A state moves one step at a time under one of 6 hidden systems, and each row is a state written as 20 numbers. Each run below is a few steps of one system.
trace 1, dozo:
[[ 51  24  24 -31  39   0  26  35  12  13 -13 -16  -3  22 -21 -48  12  10
  -28 -22]
 [  5 -15   0   2 -10  11  -9  -9 -23 -65  13   4 -28  12 -26   4 -42  46
  -12  39]
 [  5  -2   4  26  15  59  21 -38   7  13  21 -20  11 -32 -33   2  22  10
   30 -28]
 [ -4  20  38  16  16 -20  17  39 -27 -36 -52  -1 -14 -11 -10 -21  44   3
  -22 -20]
 [  1 -16  22  22  27  15   4 -31  -7 -17   1  41  15  51 -16  42 -28   3
   -5  28]
 [ -9 -12  15  74 -31  -1 -26 -25  26   8   6 -13  -6 -51  -6  21  -3  -4
   15 -30]
 [  1   8 -16  -1  30 -26  -3  43 -31  22 -56  10  38  -1   5  34  31 -10
   29 -21]
 [  8 -34  16  23  13 -17   2   9  34  33  -8   3 -13  46  19   0 -59   1
  -37   4]
 [  4   1 -53  15 -29 -22 -23 -11   4 -21  22 -20  27 -39  -8  36 -41   8
   24 -15]
 [ 43  11  -7 -26  26  11 -12  39  11  58 -29 -24  17  -1  -9 -37  15  14
   19 -29]
 [-18 -21 -20  -9   9  -5  16  37 -20 -33 -12 -16 -19  26   2 -20 -47  42
  -40  17]]
trace 2, noza:
[[ 22 -15  31  26   9  -4  26 -72  23 -27  -7 -41   2 -22 -16  10  -5  16
  -18 -11]
 [-38  23 -18  34 -21 -33  19  25 -15 -14 -17  31  40   2 -33  35   2 -29
   26 -12]
 [ 18   3  34   4  35  36 -17  34   9   9 -11  36  -6  -2   3  -2 -50  54
   -4   3]
 [  0 -48 -12  36  11 -10   7 -66   5 -18 -16 -51  10 -17  12  36 -12   9
   -9  -6]
 [-23  38   1  12  -4 -28  56  27  18  23 -14  19  42  -4 -25  16   0 -26
   21 -29]
 [ 19   1  -8   0  12   4 -30  53  -9 -21  -6  19  -9 -13   7   7 -62  56
   -9   4]
 [ -7 -40 -10  11  17  29  19 -62   6  11 -22 -54  20 -30   0  12   0  25
   18  -2]
 [-13  34  -5  30   2 -34  56  34   5 -12  -3  -8  21  -2 -28  -3   5 -23
  -19 -45]
 [  2  25 -12 -27  15  14 -25  31 -22 -39 -16  39  18 -23   5  17 -34  53
   14  18]
 [  4 -38  18  32   2  34  26 -49  10  -2  -5 -49 -17 -16 -36  -9 -11  33
    5   2]
 [-29  21 -19  46  16 -15  25  16 -21 -23  -5   9  36  -2  -7  26  26 -33
  -13 -46]]
trace 3, rufi:
[[-34  48 -23  17  -9   7 -19  31   4 -28  13  15  25   0   6 -48   0  -6
  -48 -27]
 [-13   7 -15  21 -13  40 -43 -46  27  13 -10 -22  36 -35   0 -30  -5  24
   11  -7]
 [-53  -5 -25  38 -19   3  28  12 -17  17 -30 -25  16 -23 -28  -5  34 -15
   31 -22]
 [-45  50  16   6  -1  13   6  32   4 -26 -10  29   4 -37  23 -37  10  12
  -25 -20]
 [-35  -2   6  24 -26  14 -19 -50  24 -21 -13  -9  17 -59  15   4 -26  34
   11   8]
 [-39   0  -4  16 -17   0  32  16 -14  18 -16   9   3 -46 -19  36  13  -3
   63 -12]
 [-29  16  34   5  13 -12  14  48  -9 -22 -24  32 -26 -37  38  -2 -13  27
  -20 -11]
 [-14  -2   7 -21  -7  -8  14 -44  25 -26  -2   3  14 -41  26  33 -57  43
   14  22]
 [ 14 -12   9   9 -12 -20  33  23   1  27   9   2 -28 -36 -20  53 -12   1
   57 -13]
 [ 14   4   4 -29  27 -27  10  62 -31 -31 -17  12 -31 -10  27  15 -19  30
  -14   3]
 [ 26 -11  21 -44  20   2  31 -38  26  -8   9 -12  -9  -4  10  12 -51  44
   -5  27]]
trace 4, papus (11 x 20):
[[ 26   0 -44 -19  27 -25 -12  28   3  23  26  -1  15   4  50  32 -12 -24
  -13 -33]
 [ 27 -38 -41 -18   3 -10 -32  23  -1  59 -25 -34   3   7   9   3 -16  14
   33   2]
 [-10 -15 -45 -28  10  11  38  24  -2  23  -3 -49   5  40 -16 -48  -9   9
  -18  -2]
 [ 58  29 -16 -40  22   6 -22   4  16  -8  25 -24   8  11   8 -45  -4   8
  -37 -18]
 [ 39   4  -8 -36 -32  10 -52 -21   0   7   7 -18  -8  11 -37 -32  16   5
   31  35]
 [-16  -1   2  19 -28  47   1  -4  -2  -2  36 -15 -35  28 -46 -52  23 -10
  -13   9]
 [ 19  12  44  -3  21  31 -24 -30  -2 -23  23  10 -29   5  17 -26  55 -16
  -38  -1]
 [  0  -3  30  -6 -30  -9 -26 -51  12  17   9  18 -13   4   8  16  44 -47
   29  28]
 [-53 -24 -18  51 -29  14  -8   4 -11  14  37  11 -31   1  14  17  23 -40
    2 -10]
 [-15 -22  14  14  45  24  -8   9  -7  36 -14  14  -7  -2  65  14  35 -17
  -18 -27]
 [-17 -22 -13 -31  -2 -44  12 -24  22  45 -27 -17  20  -2  53  20   8 -34
   11   3]]
trace 5, noza (11 x 20):
[[-18 -14  -1  -1  10  -4  79  -9 -18 -24  22  -1 -11  19 -31  42 -15  -3
    8  12]
 [ 33  -1  -2  18  34  16   0  37 -27  -1  29  32 -16 -10 -12  60  -2   6
   28 -23]
 [ 45 -41  14  -5  48  -7   8   2 -30  10 -51 -24  -8  22 -14  29   8  23
   14   5]
 [  4 -20 -32  -7  34  -5  53 -12 -10   1   8 -13  31  55 -20  35 -24  -9
   -5  -1]
 [ 64  24 -18  -5  25  -3 -11  20   1   1  29  15  23  -2 -25  36 -24   5
   22 -29]
 [ 42 -25 -22  11  16  -5 -33   6 -19  12 -45 -33  21  19 -42   3  -6  25
   25   4]
 [ -1   0 -35  13  34  25  22 -14   6   8  -4 -21  56  49 -30 -16 -11   4
  -23 -14]
 [ 47  50 -13   4   6 -11 -26 -10  18 -38  17  10  49  -8 -27   3 -24  10
  -14 -25]
 [  9  10  -2  27 -25   6 -44 -14   0 -10 -39  -6  36   1 -61 -14 -11  25
   32  13]
 [-25   0  -4  62  13  41 -11 -13  15   0  -5   1  36  26 -22 -30 -17  10
  -35 -21]
 [  8  43  21  25   9 -17 -27 -37  28 -43 -11  23  50 -24  11  10 -13   8
  -29 -17]]
trace 6, papus (11 x 20):
[[-47 -22 -15  36  18  41  17 -16  -7 -33  -6  -7  14  21  -5 -11 -36  34
  -39   4]
 [ 22  47  27  -7  36  -2  17 -30  18 -24 -31  -7  56 -32  -2  -2  23  11
   -6 -32]
 [-16  28   4  -6 -63 -50 -32   9   9 -30 -22  18  10 -20 -17  -3 -16   1
   22  28]
 [-45  -7  -8  40  -1  61   0   2  -5 -18  22  35   4   6 -18   3 -42  37
    0  13]
 [  6  11  50  10  35  12  32 -35   5 -24 -38 -18  12 -51   5  -2  25  28
   -8 -25]
 [-20  41  13 -35 -36 -58  15   7   3 -34 -18  36  15 -13   0  17  -3 -17
   21  24]
 [-21 -12 -10  47 -17  23 -16  12  10 -10  38  35 -13 -16  -1  31 -66  25
   10   1]
 [ -4 -20  21  12  51  25  34  -7 -30 -11 -45 -16   2 -34   1  22  17  40
   16 -14]
 [ -9  35  26 -32  -8 -62  60  21  21 -10 -22  13  10  -6   2   5 -14 -13
   -4   1]
 [ 12  -5 -29  10 -10 -12 -31  10   0 -36  37  25  -5  -6   7  46 -66  23
    0  10]
 [ 17 -24   5  18  35  34  16  13 -19  19 -33 -16   5 -15 -41  19  -4  42
   44 -13]]
trace 7, dozo (11 x 20):
[[ 23  41  23 -15  12  15   3 -22   0  12 -10   3  30 -27 -14  -3  66 -22
   34 -22]
 [-28 -15  38   6  -6 -14  -8  38 -21  -7 -35  25 -39  38   7 -18  11  -4
  -21  30]
 [-30 -18 -17  24   2  21  11 -50   5 -11  44  24  14   4  20  58 -25 -16
    0   6]
 [ 20  21  24   5 -24 -37 -20 -12  32  25 -19 -17   2 -45  10  -7  36 -30
   18 -28]
 [ -9 -17 -18 -29   7 -22 -12  53 -36  17 -30  28  -4  49   8  14   2 -11
   15  31]
 [ -5 -33 -12  13   1  17   4 -29  37  27  51 -12 -21   3  44   8 -46   0
  -30  -7]
 [ 16  29 -33 -35 -27 -44  -6  -5  -2 -22 -14 -35  23 -45  -4   1  18  -6
   26 -11]
 [ 24   0  -1 -40  17  20  -8  39  -7  40  -3   8 -14  63 -18 -40  12  -4
    2  20]
 [-29 -20 -20   8  -5  26   3 -16  -7 -50  43 -13 -36 -14  30  -2 -31  25
  -41  10]
 [ 15  33   5 -32   6   3  27 -55   8  -7  -4 -25  44 -25 -23  -5  41  -8
   26 -11]
 [ -5  11  34   6 -15   0 -16  44 -19  -3 -15  18 -39  36 -29 -49  30 -10
  -15  16]]
trace 8, zom, 11 rows:
[[ 39   0  54  11  24 -16 -15  -8  -9 -11 -68  -8   2   3 -24 -10  26  16
    0   4]
 [-18 -19 -17   4  43  -3  15   0 -14 -20 -26  14  37  56  11  20 -37  13
  -36  16]
 [ 42  -1  -5  52  14 -23  -1  -7  34  16   7 -24  26  -9 -16  21 -28  -7
  -12 -54]
 [ 14   4 -21 -10  25  -4 -29   7 -26   8 -71 -23  47  -1  -9  -9  32  17
   20  -4]
 [ -9  -1  -9   1  21  32  14   4  26  19  -4 -11  27  44  -7 -47 -40  28
  -38  -2]
 [  4  13 -44  29   6   2 -13 -20   9 -32  18 -31  35 -47   7  13 -18  16
  -19 -46]
 [  7  41  -8 -23 -14  18 -25 -14  14  23 -20   5  54  -6 -32 -30  26  -4
   36   2]
 [-48   2   5  31 -15  45  -8 -10   5 -28  -4  -2  -2  -4 -11 -50 -25  41
  -29  12]
 [-30  33 -10  11   9  24  11 -33  18 -15  36  26  42 -40  23  30  -6  -6
    1 -28]
 [-11  31  33   3 -51 -24 -13 -31  30  -1 -35   1  18 -37 -26 -19  11  -5
   33  15]
 [-76  -5   0  21 -11  26  -2  28 -16  -5 -17  43   5   2  12   1 -21  16
    3  22]]
trace 9, zom:
[[-24 -35 -11  28  23  31  21  -1   0  33  42   6 -24  -5  45  40  -2 -14
   -3 -23]
 [ 27  10  30 -44  -4 -43  21 -16  18  17 -25 -36 -16 -36  21  -5  40 -22
   11  -9]
 [-26 -11 -29 -39 -28 -23 -21  44 -19   4  -9  15 -19  40  12 -18 -19  -6
   -4  41]
 [ 15 -36  -8  28   8  37  -4  10   9  38  61  -9 -48  -8  15  20 -24   4
    1 -22]
 [ 14   4   0 -50  15 -12  31 -16 -24  -4 -16 -44 -10 -32   8   3  62 -12
   23  -5]
 [ -1  20   0 -47 -24 -14  -3  35   1  -7  16  17 -23  52  -7 -45  -8 -13
  -25  35]
 [ 13 -32 -23  36  -4  23 -38  -6 -13 -18  61  -2 -44  -5  13  31 -20   1
   -6  -8]
 [ 18   0  17 -28  14   7  31 -34 -14  19  -1 -16  -6  -2 -17  14  71 -33
   36   2]
 [-13   6  27 -12 -17 -29  -1  16  -7 -35 -13   1 -33  39   2 -45  11 -12
  -48  28]
 [ 11 -24 -24  23  11   5 -41 -10  -4  -2  51  28 -13  17  38  54 -25 -20
  -13   1]
 [ 24 -27  22  11  -4 -11  13 -39   6  38 -20 -40 -12  -2 -19  16  50 -31
   34  -6]]
trace 10, kosi (11 x 20):
[[-16  31 -32   8   2  39 -37 -36  -4 -33  25   1  41 -22  16 -15  20   3
  -21 -14]
 [  2   2  34  11 -37   2 -10 -14  20  41 -30 -12 -11 -19 -35 -25  39 -14
   46   3]
 [-46  20  14 -17  -5   2   8  42 -20 -22   0  29 -30  21  27 -36  20 -10
  -38  14]
 [-28  -2  15  40  11  19 -29 -50  18   2  -5  23  30 -33  42  35   6  -6
   -1 -11]
 [-24 -22  -8   9 -50 -60   8   7  -1   9 -32 -37 -20 -18  -2  -3  23 -26
   18   3]
 [-15   8   5 -30  27  -8   8  60  -5  29  -3  54  -8  12  48  22 -10 -11
    0   3]
 [  2 -39 -10  16   5  -9 -34 -47  20 -11  -2 -22  -2 -25  52  22 -42  24
  -20   5]
 [ -1  -5 -51 -37 -12 -25  34  18  -4  43  -9 -44  12 -18  -6   6   7 -11
   48 -10]
 [ 45   9  33 -48  19   5 -11  38  19  22  25  22 -45   6  31 -17 -22  16
  -15   5]
 [ -2  -8 -45 -29   7  35 -33 -48 -17 -37  12 -20  22 -13  21   1  -9  30
    0  21]
 [ 12  -6  15 -17 -10  22  36 -18  18  56  10 -38 -22 -15 -27 -22  37 -12
   44 -10]]
trace 11, rufi:
[[-15  13  25 -29  14   5 -29   3   4  16   0  64   6  16  52  18   6 -16
    3  26]
 [-19 -51  -3  25 -13 -27 -13 -31  24  33  -5  -7 -15  14  42  36 -33 -17
   -7  16]
 [ -5   1 -41 -37  -2 -30   5  32  -3  43  22  22  12  13  31  40  -3 -39
   30  -4]
 [ 15 -21  -6 -18   0 -18 -25  35  25  43   3 -16 -39   5  48 -28 -25  -1
  -29  -6]
 [ -5 -19 -69 -54  -7  -4  11 -11  -4   8  29 -43   5   7  23   3 -16  -1
    2  13]
 [ 26   1   2 -35 -10   4  14  23  16  46  31 -34 -50 -12   4 -34  33 -16
    6 -19]
 [-10  -5 -27 -34 -13  -6 -15   2 -38 -47  13 -35 -40   1  14 -33  28   0
  -31  19]
 [ -2  -2  27 -45  -6  50  10 -48   8  13  28  -8 -28   1  -5 -31  32  -1
   15  32]
 [-15 -22  20  26 -18  -7  -1 -27 -28 -30  10 -17 -49   0   0  13  58 -39
   -7   7]
 [-17  20  31 -40  -2   8 -28 -17 -16 -14  -7  52  -1  19  22  -1  40 -18
   10  44]
 [-30 -47  32  40 -12   9 -14 -47  18  19   8  18 -30  24  27  24  -9 -21
  -12  29]]
trace 12, kosi (11 x 20):
[[ -3  24 -23 -36  15  30  37  17  16  15  27 -18  14  33 -13 -57  -4   3
  -33 -10]
 [ 33  39  13   8  -9  34 -57 -29  28  -4  38  21  22  -9 -14 -25   5  -2
   -4  -9]
 [-23   2  -2  12 -37  24 -32  -2 -23  -8 -26 -14  -8   6 -45 -48  38   7
   21  24]
 [-43  18  37  17  21  38  31  14   5  17 -12  26  -1  13   9 -38  37 -11
  -26 -17]
 [-24  27  20  37 -26 -25 -33 -40  22 -41  -7  16  25 -21  22   1  14 -24
  -31  -9]
 [-48 -12 -12  31 -43 -25 -13  24 -14  22 -31  19   2  -7  -8  25  15 -26
   46   7]
 [-23 -25  19  22  24 -17   7  50  -5  16 -23   8 -35   3  53   4  -9   2
  -35 -17]
 [-12   3 -28  -6  13 -40  -3 -18  17 -12 -27 -10  52 -32  49  33 -33  11
   -7 -12]
 [  3 -18 -17 -10 -40 -33   7  25  27  48   7 -16 -16 -19  -5  16 -46   2
   46   3]
 [ 20   0 -29 -40  30  12 -16  63 -19   1  15  -5 -32 -15  34 -12 -19  32
  -13  -9]
 [ 27  -1   4 -38  28  32  -1 -46  23   3 -14 -27  26 -35  17  -6 -22  47
   13   5]]

Which system made each of these runs?
trace 13:
[[-33  38 -20 -34 -12   5   5   0  -4 -10  10 -17   9 -24  27 -46  51 -22
  -23 -14]
 [-16  31  12 -56  -1  -1  -8 -12  -3 -20  -3  30  12  42  13 -32  18 -15
  -21  41]]
 -> dozo
trace 14, 2 rows:
[[-10   5  13 -29 -33 -26  -2 -49   5 -47  33   3 -34 -16  25  19   5 -23
  -10  32]
 [  6   3   4 -33 -20  11  -7 -19  -8  33  20   5 -13   5  -8   2  63 -43
   49  19]]
 -> dozo
trace 15 (2 x 20):
[[ 30 -33  13  12  16 -21  27  10   6  48 -18  -3  -4  15 -24  53 -20  -4
   47  -2]
 [ 22  12 -13 -14  32 -40  19  64 -15 -23   4  17  -4  29   8  18 -29   0
  -33 -15]]
 -> rufi
trace 16:
[[  8 -26   0  37  21  19  40  -7  -3  -2 -16 -57  -5 -34 -31   0  -8  38
    7 -34]
 [  3  54  10 -25  13 -17  48  25 -20 -53 -19   4  25 -27 -31  -8  18  13
    4 -19]]
 -> rufi
trace 17:
[[ 16  -2  35  61 -44   2 -33  10  25   9  23   9 -41 -13 -40  -1 -16  -1
   18  -9]
 [-12  -9 -40  -4  43  20 -22  18 -62 -32 -26  14  24   6  14  36  15  21
    6   5]]
 -> rufi
trace 18, 2 rows:
[[  2  25   8 -50  19  30 -32   2 -28 -36 -17  33  14  30   2 -22  10  27
   -6  40]
 [-38 -27  15  38  -7  60  20 -64  22  18  21 -15  -4   2  -9 -10   6  -3
   -1   6]]
 -> kosi
trace 19, 2 rows:
[[ 23  50  27 -44  -7  16 -40   7  14 -29  13  33  -5  -7   4 -46  -3  24
  -15  21]
 [-58  -6   8 -21 -22  49  14 -22  -9  -5  -2  13 -11 -14  -7 -14  -1  27
   31  46]]
 -> dozo
trace 20, 2 rows:
[[ 52   7  -3 -82   5 -21  18   9  11  16   3 -16 -14   4   1  -8 -22  21
   22  24]
 [ 33 -34 -10  -8  -6  -3  23  11 -13  -8  42 -36 -63  21 -27  -1 -19   8
  -11   9]]
 -> rufi
trace 21, 2 rows:
[[-16 -11  28 -27   5 -23   8 -13 -23 -53  -4   9 -43 -10  47  17  12   1
  -33  24]
 [-19 -23  -9 -11  10  -5  29 -48 -10   8   6   8  13 -19  26  74   6 -17
   40  13]]
 -> kosi
trace 22 (2 x 20):
[[-43  29  32 -10 -19 -19  -4  22  11 -14 -55  20  10 -29  25 -30  -5  21
   -7  14]
 [-52 -11 -10  28 -29  25  14 -27  17 -11  26  14   3 -36   8  24 -53  26
   19  12]]
 -> rufi
trace 23, 2 rows:
[[ 28 -25 -11 -38 -10 -26 -54 -20 -16  -5 -17   2  -5  34   8  19  -8  -1
   13  54]
 [-18 -50 -23  45   3  21  29  12  -9  38  22 -21 -24  48 -23   6  -2 -21
   -8 -10]]
 -> zom
trace 24 (2 x 20):
[[ 24  -3  10  29  38 -17  -3 -13  16  38 -24   7  47   9  11  43  13 -29
    6 -36]
 [-19 -23 -38  21 -22 -64 -23  18 -11   0 -47 -27  20  11   6  15  -3 -17
   -1   0]]
 -> papus
trace 25:
[[ 23  57  33  -8 -13 -32   1  -4  35 -37  26  17   0 -21   9 -21  -2 -13
  -40 -24]
 [  7  -9  -2  -1 -25   9 -67 -22 -19 -22   6  34  -6  -4  -7  39  -8  13
   43  43]]
 -> papus
trace 26:
[[ 11  30  -2 -53  22  13   7  54  14  30  21  28  -4  29  24 -34 -10  -4
  -20  -3]
 [ 11  -3  -9  10  -6  38 -70 -52  20 -13  19  -6  12 -15  23 -13 -19  25
  -10  10]]
 -> kosi
trace 27:
[[ 31  18  26   5  49   0   9  13 -36 -36 -24  -3   0 -14  -6   5  58  -1
  -16 -34]
 [ 35   9  19 -36  16 -19 -16 -27   6 -24 -13  18  24  54  -2  -4 -20   6
  -25  39]]
 -> zom
trace 28 (2 x 20):
[[  1  22 -16 -49  44  -2  19  27 -24 -31  16  39  11   8  41  31  -9   7
  -20   5]
 [ 29 -38  11  20  -6   6 -17 -69  22   5   9 -24  -7 -21  -3  38 -29  15
   23  11]]
 -> kosi
trace 29:
[[ -9  -9 -26   9 -26  23 -78 -15   5  27 -13  -2  16 -19  14  -9  -7  17
   33  13]
 [-32 -13  -1 -17  -4  21  19  27   7  51 -23 -39 -21  -9  12 -62  25   7
   -3  -6]]
 -> kosi
trace 30 (2 x 20):
[[-12 -34   7   7 -54 -39   9 -19  30  26  -8 -46 -38 -10   0 -17 -13 -11
    6  15]
 [ 13  15 -62 -26  12   2  -1  43 -37   4  36   8  14  13  -7  26  18 -23
   21 -19]]
 -> dozo
trace 31 (2 x 20):
[[-13 -25  45  14  32  -2  33 -54  13   1 -42  13  24  16   7  37 -19  10
    1  21]
 [ -3  -9   3  47  -9 -34  26   3  24   3  21  20   6   6  -7  54 -56 -17
    1 -17]]
 -> noza
trace 32 (2 x 20):
[[ -8 -29   7   6  54  52 -26   2 -18   8  -6  23  -7  22  45   6 -12  30
  -30   7]
 [ -1 -17   3  -8  14 -33  43 -61  31  20 -17 -29  38   6  19  32   1 -27
   -3  -9]]
 -> rufi
